B =
22	0	-22	-1	19	-7	15	8	17
-22	-22	-10	14	-9	-12	-9	48	-9
-43	-15	23	37	-36	-5	-22	75	-29
-3	-5	-16	10	1	-17	-7	46	-2
-8	31	-29	-17	-24	-9	-5	24	-16
-3	-33	-31	-2	16	-16	2	23	10
35	-34	21	14	51	18	32	-53	41
-42	-33	10	-5	-27	5	-18	0	-23
-18	21	29	2	-21	8	-20	-7	-20
-12	17	-4	-19	-20	5	-6	-16	-14
8	1	-2	-23	12	14	9	-58	10
B[0][0]	22
B[2][7]	75
B[8]	[-18, 21, 29, 2, -21, 8, -20, -7, -20]
B[3][2]	-16
B[5][0]	-3
B[8][1]	21
B[:, 6]	[15, -9, -22, -7, -5, 2, 32, -18, -20, -6, 9]
B[10]	[8, 1, -2, -23, 12, 14, 9, -58, 10]
B[5]	[-3, -33, -31, -2, 16, -16, 2, 23, 10]
B[10][0]	8
B[5][8]	10
B[:, 3]	[-1, 14, 37, 10, -17, -2, 14, -5, 2, -19, -23]
B[1]	[-22, -22, -10, 14, -9, -12, -9, 48, -9]
B[:, 2]	[-22, -10, 23, -16, -29, -31, 21, 10, 29, -4, -2]
B[7][3]	-5
B[4][3]	-17
B[0][7]	8
B[:, 1]	[0, -22, -15, -5, 31, -33, -34, -33, 21, 17, 1]
B[3][3]	10
B[6][3]	14
B[5][5]	-16
B[:, 0]	[22, -22, -43, -3, -8, -3, 35, -42, -18, -12, 8]
B[9][4]	-20
B[5][1]	-33
B[9][3]	-19
B[9][2]	-4
B[5][4]	16
B[5][6]	2
B[1][6]	-9
B[3][7]	46
B[3][6]	-7

arr = [[-1.303, 19.892, 15.034, 14.380, -21.320, 14.791, 4.725, -7.461, -5.431, 16.799, -19.720, 3.778, -16.366, -25.864, 12.653], [15.290, -9.871, -16.697, 19.614, -4.344, -10.514, -15.078, 6.031, 14.838, -10.763, -11.053, -10.702, 1.589, -7.364, -26.533], [-23.883, -0.144, 3.622, -2.638, -7.479, -26.127, -0.876, 7.258, -1.473, -9.638, -2.716, -26.206, -5.457, -21.841, -10.410], [3.799, 0.145, 14.563, -24.608, -20.682, 19.826, -2.208, 2.183, -4.655, -9.037, -19.075, 11.646, -4.519, -4.033, 18.629], [-15.210, -10.482, 4.859, -10.415, -21.853, 5.216, 17.431, 4.699, 5.004, -7.383, -20.466, 18.307, 7.702, 1.206, 6.787], [-2.686, 14.183, 4.961, 13.851, -10.695, -20.029, 17.872, -21.694, 11.317, -24.305, 5.412, 14.048, 9.197, -10.271, 16.988], [9.754, -17.172, -21.045, 0.633, -12.922, -21.291, -19.822, 6.540, 14.905, -24.953, -7.233, -19.105, -11.727, -13.209, -13.283], [-2.117, 14.106, -21.620, 8.580, 9.946, -10.398, -20.804, 0.435, 17.922, -22.874, -8.467, -26.282, -15.591, -5.756, 16.712], [-5.855, 1.477, 5.054, -0.297, -19.853, 6.538, 13.751, -4.244, -18.183, 15.763, -11.627, -6.947, -13.654, -3.727, -3.671], [6.513, -7.904, 11.973, -3.097, -13.418, 3.280, -3.948, -3.206, -24.070, -11.113, -18.498, -17.327, -16.182, 14.727, -25.541], [-23.233, -24.217, -25.685, 1.583, 6.976, -6.846, -25.052, -22.005, -10.635, 16.166, 18.062, -2.680, -1.800, -15.142, -20.750], [-12.921, -15.102, -3.252, -25.114, -17.793, -12.438, -17.262, -22.368, -23.072, -10.325, -0.887, 11.940, -16.407, 0.403, 18.644], [1.095, -14.021, -1.484, -19.925, -25.531, -8.878, 18.014, -23.746, -25.697, 13.995, -15.317, 12.742, 3.880, 11.332, 0.886], [-15.467, -26.438, 0.259, 20.013, -16.827, 13.392, 15.603, 2.861, -17.923, 17.523, -23.496, 19.426, 10.836, -14.716, 6.181], [-10.921, 0.141, 5.465, -12.384, -23.394, -13.594, -8.184, 1.370, -2.735, 4.813, -17.905, 10.490, -2.902, 7.105, -22.799], [-5.926, 18.807, 10.685, 18.777, -5.031, -11.992, 14.070, -14.733, -20.238, -2.885, -25.572, -19.389, -21.235, -11.517, 0.923]]
arr[0,0] => -1.303
arr[15,4] => -5.031
arr[13,13] => -14.716
arr[14,4] => -23.394
arr[12,12] => 3.880
arr[11,6] => -17.262
arr[3,0] => 3.799
arr[7,10] => -8.467
arr[12,6] => 18.014
arr[5,8] => 11.317
arr[:, 1] => [19.892, -9.871, -0.144, 0.145, -10.482, 14.183, -17.172, 14.106, 1.477, -7.904, -24.217, -15.102, -14.021, -26.438, 0.141, 18.807]
arr[12,3] => -19.925
arr[9,9] => -11.113
arr[14,0] => -10.921
arr[:, 10] => [-19.720, -11.053, -2.716, -19.075, -20.466, 5.412, -7.233, -8.467, -11.627, -18.498, 18.062, -0.887, -15.317, -23.496, -17.905, -25.572]
arr[:, 6] => [4.725, -15.078, -0.876, -2.208, 17.431, 17.872, -19.822, -20.804, 13.751, -3.948, -25.052, -17.262, 18.014, 15.603, -8.184, 14.070]
arr[7] => [-2.117, 14.106, -21.620, 8.580, 9.946, -10.398, -20.804, 0.435, 17.922, -22.874, -8.467, -26.282, -15.591, -5.756, 16.712]
arr[15,3] => 18.777
arr[14,7] => 1.370
arr[8,12] => -13.654
arr[2,9] => -9.638
arr[10,6] => -25.052
arr[:, 14] => [12.653, -26.533, -10.410, 18.629, 6.787, 16.988, -13.283, 16.712, -3.671, -25.541, -20.750, 18.644, 0.886, 6.181, -22.799, 0.923]
arr[7,2] => -21.620
arr[10,4] => 6.976
arr[3,2] => 14.563
arr[9,13] => 14.727
arr[14,13] => 7.105
arr[:, 4] => [-21.320, -4.344, -7.479, -20.682, -21.853, -10.695, -12.922, 9.946, -19.853, -13.418, 6.976, -17.793, -25.531, -16.827, -23.394, -5.031]
arr[2] => [-23.883, -0.144, 3.622, -2.638, -7.479, -26.127, -0.876, 7.258, -1.473, -9.638, -2.716, -26.206, -5.457, -21.841, -10.410]
arr[:, 3] => [14.380, 19.614, -2.638, -24.608, -10.415, 13.851, 0.633, 8.580, -0.297, -3.097, 1.583, -25.114, -19.925, 20.013, -12.384, 18.777]
arr[12,11] => 12.742
arr[12,1] => -14.021
arr[13,6] => 15.603
arr[4,8] => 5.004
arr[13,7] => 2.861
arr[12] => [1.095, -14.021, -1.484, -19.925, -25.531, -8.878, 18.014, -23.746, -25.697, 13.995, -15.317, 12.742, 3.880, 11.332, 0.886]
arr[9,4] => -13.418

data = [[-52, -62, 277, -587, -160, -464, 82, -169, 311, -206, 640, 322, -41, 375, 73, -88], [-49, -65, 278, -583, -157, -462, 80, -162, 307, -199, 640, 319, -42, 369, 79, -85], [-51, -64, 276, -587, -160, -457, 79, -171, 313, -205, 640, 318, -40, 377, 68, -83], [-44, -61, 268, -570, -153, -449, 78, -158, 297, -191, 640, 313, -42, 351, 69, -85], [-56, -62, 285, -582, -164, -468, 80, -174, 323, -205, 640, 326, -44, 383, 77, -85]]
data[0,0]: -52
data[3,12]: -42
data[0,5]: -464
data[1,8]: 307
data[4,12]: -44
data[3]: [-44, -61, 268, -570, -153, -449, 78, -158, 297, -191, 640, 313, -42, 351, 69, -85]
data[0,13]: 375
data[1,15]: -85
data[1,1]: -65
data[3,3]: -570
data[4]: [-56, -62, 285, -582, -164, -468, 80, -174, 323, -205, 640, 326, -44, 383, 77, -85]
data[4,13]: 383
data[0]: [-52, -62, 277, -587, -160, -464, 82, -169, 311, -206, 640, 322, -41, 375, 73, -88]
data[4,15]: -85
data[4,9]: -205
data[:, 14]: [73, 79, 68, 69, 77]
data[4,14]: 77
data[0,2]: 277
data[:, 15]: [-88, -85, -83, -85, -85]
data[4,4]: -164
data[1]: [-49, -65, 278, -583, -157, -462, 80, -162, 307, -199, 640, 319, -42, 369, 79, -85]
data[1,7]: -162
data[:, 1]: [-62, -65, -64, -61, -62]
data[1,12]: -42
data[0,6]: 82
data[2]: [-51, -64, 276, -587, -160, -457, 79, -171, 313, -205, 640, 318, -40, 377, 68, -83]
data[1,13]: 369
data[1,11]: 319
data[2,1]: -64
data[1,10]: 640
data[:, 2]: [277, 278, 276, 268, 285]
data[2,7]: -171
data[:, 6]: [82, 80, 79, 78, 80]
data[:, 5]: [-464, -462, -457, -449, -468]
data[1,6]: 80
